The rows of X fall into several groups, which share some directions, and each row is roughly a mix of its group's hidden directions.
X, 141 rows:
15,-7,58,-28,16,-31,7,-36,-7,21
-39,3,-34,37,17,10,-30,-7,31,34
22,41,-31,32,28,19,-38,14,-6,-25
39,41,16,24,11,-9,-15,-52,-4,-18
-20,-17,19,-12,31,21,8,34,-40,46
10,7,-9,27,-41,19,14,24,-16,-59
2,8,8,-61,27,4,-7,-25,48,-4
-50,20,-37,9,23,39,2,26,-8,-18
38,10,-2,-10,-41,-44,19,8,-43,-8
-3,-4,29,25,-8,48,-31,25,16,-42
16,-4,58,-20,3,14,-17,-44,32,5
12,23,-24,40,5,-34,25,11,-51,-9
22,-27,40,-18,44,-16,35,-30,0,-4
1,11,-41,39,-20,27,-55,-3,-2,9
-47,28,30,-3,12,24,35,38,-12,9
10,-16,63,-2,22,17,-35,-14,-19,24
-29,-2,-42,-15,-19,5,-24,-36,17,-46
-31,-1,26,23,-6,-6,23,-18,40,53
-32,39,16,-17,6,-35,11,54,10,-6
-24,0,-33,10,-2,24,28,-32,39,43
-3,29,46,-13,-48,-22,5,-26,-26,-13
-22,16,-39,13,13,-4,17,53,-42,6
-16,-14,-48,-6,-41,-42,-7,20,-31,-5
-17,15,-64,-9,-34,-29,11,9,22,-12
4,26,-29,16,-13,53,17,6,-10,-49
-6,-18,19,3,-62,-21,-41,-1,26,-13
20,-16,11,-18,45,-17,3,-50,37,13
-10,27,2,1,-54,-29,2,3,-53,-12
-16,24,-23,-59,19,-17,0,-15,37,22
34,15,15,-11,31,1,15,-30,-48,-38
-12,23,-21,14,47,42,33,25,-21,12
-52,-24,-32,-9,-25,28,-18,27,8,26
-3,-5,25,-25,-20,-27,37,-56,-18,-16
-2,5,52,-30,1,-11,-50,-16,-20,25
23,-2,13,21,54,6,22,-22,49,-10
31,-21,21,-7,-51,-36,15,26,-29,4
16,-13,61,-19,-29,5,29,-19,-8,-29
6,4,-18,13,21,-62,-25,26,-31,19
-33,-17,-70,-16,28,12,-1,-2,3,3
-27,12,23,32,-27,-33,30,-23,3,43
-15,-2,-33,19,15,-39,7,-9,12,63
6,14,6,18,-18,38,54,-42,20,10
-5,22,-28,41,26,-20,8,-43,-19,34
-36,-42,5,-55,-22,-18,-4,2,-10,-22
-14,10,18,-9,56,-1,11,11,50,31
-19,44,13,23,32,-19,-28,45,19,2
-28,0,-52,20,-2,5,27,-7,23,48
2,66,5,-14,-1,43,2,-21,25,-9
-6,-2,-15,5,35,20,-38,25,38,45
1,-40,-5,-18,-37,-8,-7,-33,54,7
18,-44,47,9,-8,11,-35,-32,19,12
11,18,46,17,40,33,5,-36,3,-25
16,23,-3,28,-26,-23,39,-45,-22,-26
-17,23,34,5,-43,-34,21,-29,1,35
32,35,-9,59,-15,-13,26,-16,-13,-11
-23,-32,1,-44,24,-35,22,11,6,40
-16,-24,50,30,-9,10,-12,-3,50,-21
-24,-18,1,-19,-5,-2,61,-4,-9,49
24,-36,24,-15,16,-38,12,-45,31,-10
-20,-29,4,-5,4,7,3,15,42,65
-35,18,-9,-2,-64,-19,-5,21,-1,33
-26,-35,44,43,1,8,3,-29,-2,-31
-23,-26,-24,-24,12,-35,12,29,-44,31
-9,-22,-2,-3,11,27,-30,63,23,26
29,18,25,1,4,31,-27,21,-16,-58
-23,2,13,-30,-12,39,-9,51,19,-35
-16,9,-29,44,-14,2,11,56,23,-19
2,-40,-44,-22,42,3,19,-36,-10,0
-25,10,21,-37,22,8,-10,-6,60,27
33,53,31,-14,15,-8,27,-5,31,22
-27,-13,-45,-9,10,6,-52,37,16,-7
-26,-14,-61,-24,-13,-22,14,30,-14,21
36,-34,-46,11,-7,-23,-29,-37,4,-1
39,3,16,21,-13,-46,-5,-41,2,35
-37,-9,49,-17,-26,17,3,-35,25,24
-27,8,-55,8,0,-16,13,-49,17,24
-22,-21,-19,-19,29,-16,-44,36,13,38
23,-21,24,45,48,17,26,13,-14,-16
20,35,-20,15,4,-2,-19,-7,-32,-62
3,38,50,18,-10,30,-26,13,19,-32
-32,-3,-28,-11,-34,17,-17,24,-54,-20
13,-45,29,31,-14,38,-18,17,-3,-36
20,39,-14,-43,26,28,12,18,23,32
-18,-20,-27,11,9,14,4,-4,-70,-28
-5,25,-2,37,29,26,-39,-36,33,-6
-2,27,-27,16,-8,-53,4,18,28,-41
13,37,34,29,29,54,7,8,-6,-13
-25,2,9,-50,-21,-10,-4,40,40,23
-16,10,-23,0,-25,15,54,-52,-1,-12
-38,-7,0,47,-16,-27,29,-15,-2,42
17,27,21,33,-10,12,-31,-17,51,-30
6,-9,7,32,-13,-55,14,-17,12,50
50,27,39,-7,13,-25,12,-30,-9,-28
-3,37,7,-34,-39,29,-31,-38,10,8
-34,-3,-44,-15,28,1,14,-2,4,57
-32,-42,11,-41,6,-2,-4,25,17,44
24,37,-28,49,29,19,-25,12,15,18
14,-13,-34,2,50,34,19,-26,-21,30
27,-6,0,7,-42,29,18,-41,14,-43
-8,51,-16,28,-11,37,5,37,-20,-22
-6,-27,2,-17,54,45,9,-24,24,19
-12,-27,-11,-44,11,-31,38,-4,1,46
-21,-44,31,46,-12,-13,-13,-13,35,-15
-34,-9,-22,-10,24,59,4,14,-37,-10
-30,-48,-55,3,-2,15,-3,30,-8,1
-16,2,-6,57,41,19,14,-31,-25,12
-6,-19,23,-8,35,-37,47,35,-21,-8
2,17,61,-5,41,-21,-30,1,19,12
32,-50,-38,-26,1,-19,16,-19,-28,-13
26,-9,28,-28,35,21,1,-43,-22,-35
36,23,36,24,-5,-27,21,-50,-10,-5
-6,-7,58,29,17,4,-41,32,7,13
25,14,27,48,-15,31,0,2,-3,-50
-14,5,41,-22,-46,-1,4,3,52,-15
14,-16,39,11,-18,-61,13,-20,0,28
31,1,33,-61,2,-27,22,-21,11,4
-9,-9,35,58,-32,12,-8,36,-11,8
1,30,-47,35,-6,50,11,6,6,-22
12,-43,-38,-14,14,-31,5,-38,6,35
37,-31,-13,-19,21,-1,-28,-13,-25,-52
0,7,-8,26,-43,-9,27,-57,20,-21
-48,-32,17,13,-54,1,-23,-4,-11,-17
1,57,40,-6,-39,-10,12,14,22,14
44,40,16,8,-22,-46,0,-30,-14,7
-13,-21,20,-2,-14,6,6,39,-68,8
51,-21,44,-3,-15,-6,-26,-27,25,-15
39,-4,-18,8,-21,-59,-23,14,29,-3
-20,1,-10,-37,22,0,49,1,-45,24
26,-3,44,29,28,-17,16,-28,44,-3
13,-43,-17,-29,-27,15,0,-53,-13,19
-5,-32,-21,-25,14,-35,27,-21,2,53
6,12,36,30,-5,45,-44,-8,32,6
8,-3,15,-34,-39,-17,-19,-31,-45,-31
-12,-4,44,0,-12,5,-1,-13,66,26
0,37,-24,-10,-39,3,-54,-28,-15,0
13,-7,-11,-19,-11,13,-30,18,-41,-60
27,3,17,7,-39,-61,-8,-23,-16,-20
-42,33,-11,14,-19,24,20,32,-44,4
25,-2,-59,6,47,4,1,31,-11,2
-18,8,-12,-15,36,40,-31,-18,47,-20
26,-8,15,49,-13,-32,16,-22,-38,27

Each list below has one row that fits no group; the rest each fit one group, if only roughly. Name that row.
  Z771: 27,20,29,17,4,-27,46,-31,-26,28
  Z166: 17,-14,-65,-35,-7,-34,-9,-17,-6,-2
  Z224: 4,-2,3,18,-12,-2,63,29,-30,37
  Z404: -24,-16,13,55,-44,-38,3,1,1,3
  Z47: -19,-18,9,-61,14,-27,2,6,-44,-8
  Z155: -13,-5,-37,-28,18,20,61,-7,-5,26
  Z219: 8,-37,46,-6,10,-19,12,-11,56,-9
  Z237: 4,40,12,-23,-22,7,7,1,-61,-30
  Z397: -31,3,-41,-28,-44,7,0,-40,-18,12
  Z463: 30,-16,-33,-45,11,-13,27,-19,-33,-28
  Z750: 17,23,-3,3,39,54,-21,42,-5,6
  Z181: -7,43,42,-45,-14,5,13,36,9,-11
 : Z397
  Z197: -26,-2,7,39,-59,4,-37,4,18,10
  Z77: -32,46,16,-32,33,2,41,-2,-3,17
  Z284: -18,-1,-37,-20,4,-43,-10,-27,-43,-30
  Z469: 23,-5,29,29,20,0,-20,40,23,48
  Z693: 29,22,10,21,37,13,15,17,59,10
  Z677: 4,-58,-18,-28,-25,-37,6,-24,22,4
  Z421: -18,-19,-74,-24,-5,2,-14,19,10,-13
  Z612: 6,-12,26,43,36,43,-4,-31,-5,-26
  Z846: 6,-9,43,-39,21,12,16,41,-36,12
  Z105: -1,0,24,-31,-10,21,-9,-49,-1,-54
  Z887: 27,-7,-8,-37,23,3,-13,-1,60,32
  Z50: 29,-3,44,16,-8,-36,-24,-19,-16,-43
  Z870: -48,20,-54,-31,19,8,7,21,-4,-3
 : Z197
  Z954: 31,6,50,0,12,17,-44,35,10,-20
  Z195: -8,41,25,-8,-23,-7,-49,-18,41,-9
  Z350: 4,22,-21,-17,-55,-31,-29,37,7,-2
  Z664: 1,34,16,22,33,4,-64,-5,2,20
  Z650: 2,-45,-22,-55,-13,-22,20,22,6,19
  Z472: -47,-43,-3,-26,-31,19,-22,-20,12,21
  Z999: 20,18,-20,52,-20,-50,15,14,-19,3
  Z258: -11,6,-72,-18,-29,8,3,2,-30,12
  Z891: 6,34,-4,59,-17,-28,-6,-23,-12,32
  Z601: 6,-13,68,-3,7,-33,39,-9,5,4
  Z899: -10,-29,-3,20,18,-13,19,-50,21,49
  Z267: 12,27,-17,-9,38,-2,-45,18,-32,-38
  Z65: 18,11,-54,-7,-42,-18,-26,18,-5,-30
 : Z601
  Z383: 20,-1,-5,52,6,-13,-23,5,48,36
  Z804: 8,2,-6,27,40,-8,-16,8,23,65
  Z730: 4,5,17,1,33,22,40,8,-3,63
  Z577: -25,-54,-44,-4,12,-3,-6,-24,-4,36
  Z470: 11,-49,-45,20,-14,-7,4,15,-46,-5
  Z100: -2,-8,-77,-7,3,-24,4,-19,-18,11
  Z393: -23,-44,18,-17,-5,-43,20,21,40,10
  Z95: 12,-41,3,-15,21,18,-7,47,-17,-46
  Z871: -8,22,-24,3,3,5,63,-38,-24,19
  Z775: -16,-31,-8,18,-34,-56,16,5,20,31
  Z925: 19,-36,21,37,-20,-1,-50,-14,29,9
  Z418: 11,-22,16,29,-50,-50,7,27,3,-7
  Z977: -11,-44,-37,-30,-8,17,-43,14,27,6
  Z481: -27,2,-18,55,4,-11,18,19,-35,37
 : Z95
  Z699: -22,32,-31,-22,7,34,-22,35,-37,-17
  Z402: 36,-4,16,1,29,5,39,-52,-13,-26
  Z75: -6,2,16,37,-16,-37,-5,49,-32,-28
  Z936: 28,40,30,20,16,-20,34,5,39,22
  Z478: -13,-6,-48,33,-9,22,-10,31,40,28
  Z886: -14,-27,-11,49,-9,-34,1,1,45,28
  Z96: -18,33,51,-25,-16,6,3,40,31,-2
  Z507: 10,18,-5,4,58,7,-13,17,-9,56
  Z861: 14,52,38,24,-29,-25,10,21,17,-17
  Z198: -34,-33,-14,-24,21,29,9,-39,-18,35
  Z669: -19,-26,18,-38,20,28,28,19,-5,49
 : Z699
  Z56: 7,-4,-3,-67,-31,10,-33,-13,-14,-19
  Z744: 39,42,10,-6,41,14,-29,29,24,-2
  Z506: 31,-31,-41,33,-4,-21,-2,-35,-34,3
  Z33: 12,-13,-1,55,21,5,-4,8,59,-11
  Z935: -1,20,34,-18,-25,16,1,-20,-46,-46
  Z717: 30,-5,-7,28,-12,6,28,-37,43,-40
  Z704: 29,5,24,42,-9,-43,-44,21,-5,-8
  Z836: 17,-17,7,51,11,-8,-22,18,-54,-20
  Z419: 8,6,-1,22,44,4,36,-5,35,49
  Z199: 14,18,22,-44,-44,-40,9,31,3,6
  Z337: 32,-2,-8,12,3,7,-29,54,41,-29
 : Z744
  Z860: -12,33,-26,-1,5,8,26,26,24,60
  Z959: 14,-5,-4,78,-29,-8,-17,8,5,1
  Z254: -3,47,-18,-22,-49,9,-4,-25,17,-32
  Z191: 6,-9,49,49,20,29,-19,-26,20,3
  Z314: 15,-25,-32,45,21,22,-31,-36,6,-21
  Z621: 32,25,-5,-17,19,0,-31,-48,28,-34
  Z691: 31,1,36,6,3,-35,-3,42,-46,-11
  Z652: -15,4,-12,16,-1,-20,-30,36,-65,9
  Z67: 29,-58,10,28,-7,-25,6,-25,-11,31
  Z324: 2,-10,45,-43,20,-25,-46,-14,9,9
  Z958: -26,47,17,-46,28,21,7,4,29,-9
  Z19: -5,5,9,39,-2,-17,20,21,56,39
  Z238: 40,-1,21,-5,7,-9,-22,7,67,-17
  Z741: 20,-12,36,-28,-9,31,40,-41,-12,-20
 : Z959
  Z352: -9,21,7,-37,-11,-44,-24,10,-52,-5
  Z268: 27,-17,69,34,-6,-2,14,-13,-10,11
  Z245: -18,27,15,-64,-7,-13,30,17,20,19
  Z576: -14,10,25,25,-40,-3,17,-31,-22,-52
  Z903: 13,10,-11,4,31,-26,-10,-62,24,32
  Z540: -21,-2,-31,-28,12,-33,-37,3,-36,39
  Z346: -5,-14,11,12,1,-49,4,39,-54,-14
  Z167: 13,-7,65,-34,-11,15,9,-39,-5,-3
  Z485: 29,-4,-31,19,-53,-29,-40,6,-4,-7
  Z743: -8,-33,15,-1,-22,37,-19,42,46,4
  Z582: 19,-11,-40,-40,-12,7,-42,28,-14,-29
 : Z576
  Z313: -25,-25,-4,3,-21,-57,-37,32,5,10
  Z376: 36,-31,-32,27,-28,-31,1,-8,-41,-4
  Z311: -3,13,40,-40,33,7,29,-17,43,5
  Z273: -23,-12,1,-19,2,-71,5,38,-9,3
  Z72: -34,18,-24,58,-37,-22,2,2,-4,-13
  Z34: 21,5,47,28,-6,-12,40,-1,-48,4
  Z154: -3,32,37,15,24,-22,23,-36,2,44
  Z270: 48,-60,22,-20,-16,-4,1,-8,-5,-22
  Z257: 19,34,20,37,12,-17,20,23,51,17
  Z714: 39,-73,2,-1,-20,-12,-6,-8,-3,-4
  Z433: -16,3,-8,-47,-23,23,-8,12,43,43
 : Z72
  Z305: -2,-10,-7,44,-1,4,-24,42,-55,-4
  Z83: 32,12,28,47,7,-36,-3,6,11,-43
  Z106: -7,12,29,15,-20,-58,-35,30,-11,-16
  Z694: 37,35,-7,-18,32,44,-32,21,8,-5
  Z172: 23,-38,49,15,9,-46,-22,-5,8,-14
  Z274: 1,5,19,51,-32,-47,7,-2,-23,-28
  Z802: -5,9,27,-44,33,58,-7,-9,1,-16
  Z863: 26,-15,-56,-14,9,4,-18,-18,-4,-50
  Z625: -11,-32,-15,-50,31,40,-6,-28,11,15
  Z657: -11,36,-13,-12,-21,21,-51,-19,42,14
 : Z694
  Z552: -16,-2,-24,21,-25,-24,-18,-55,39,-13
  Z204: 7,-15,51,-51,21,-1,18,6,-34,-12
  Z395: -48,-27,6,7,5,13,23,-43,-25,34
  Z534: -1,15,2,10,-15,75,29,13,-16,9
  Z119: 6,51,12,43,-18,-31,19,35,-4,-4
  Z784: -15,21,-54,12,-25,-25,23,8,31,32
  Z407: 6,-5,53,-3,9,16,43,14,-46,-12
  Z308: -12,54,-19,-9,-29,-3,16,33,-37,20
  Z818: -44,-59,-5,-5,-13,12,-10,-23,6,32
  Z834: -22,-26,-48,-30,-6,-25,32,12,35,13
 : Z784
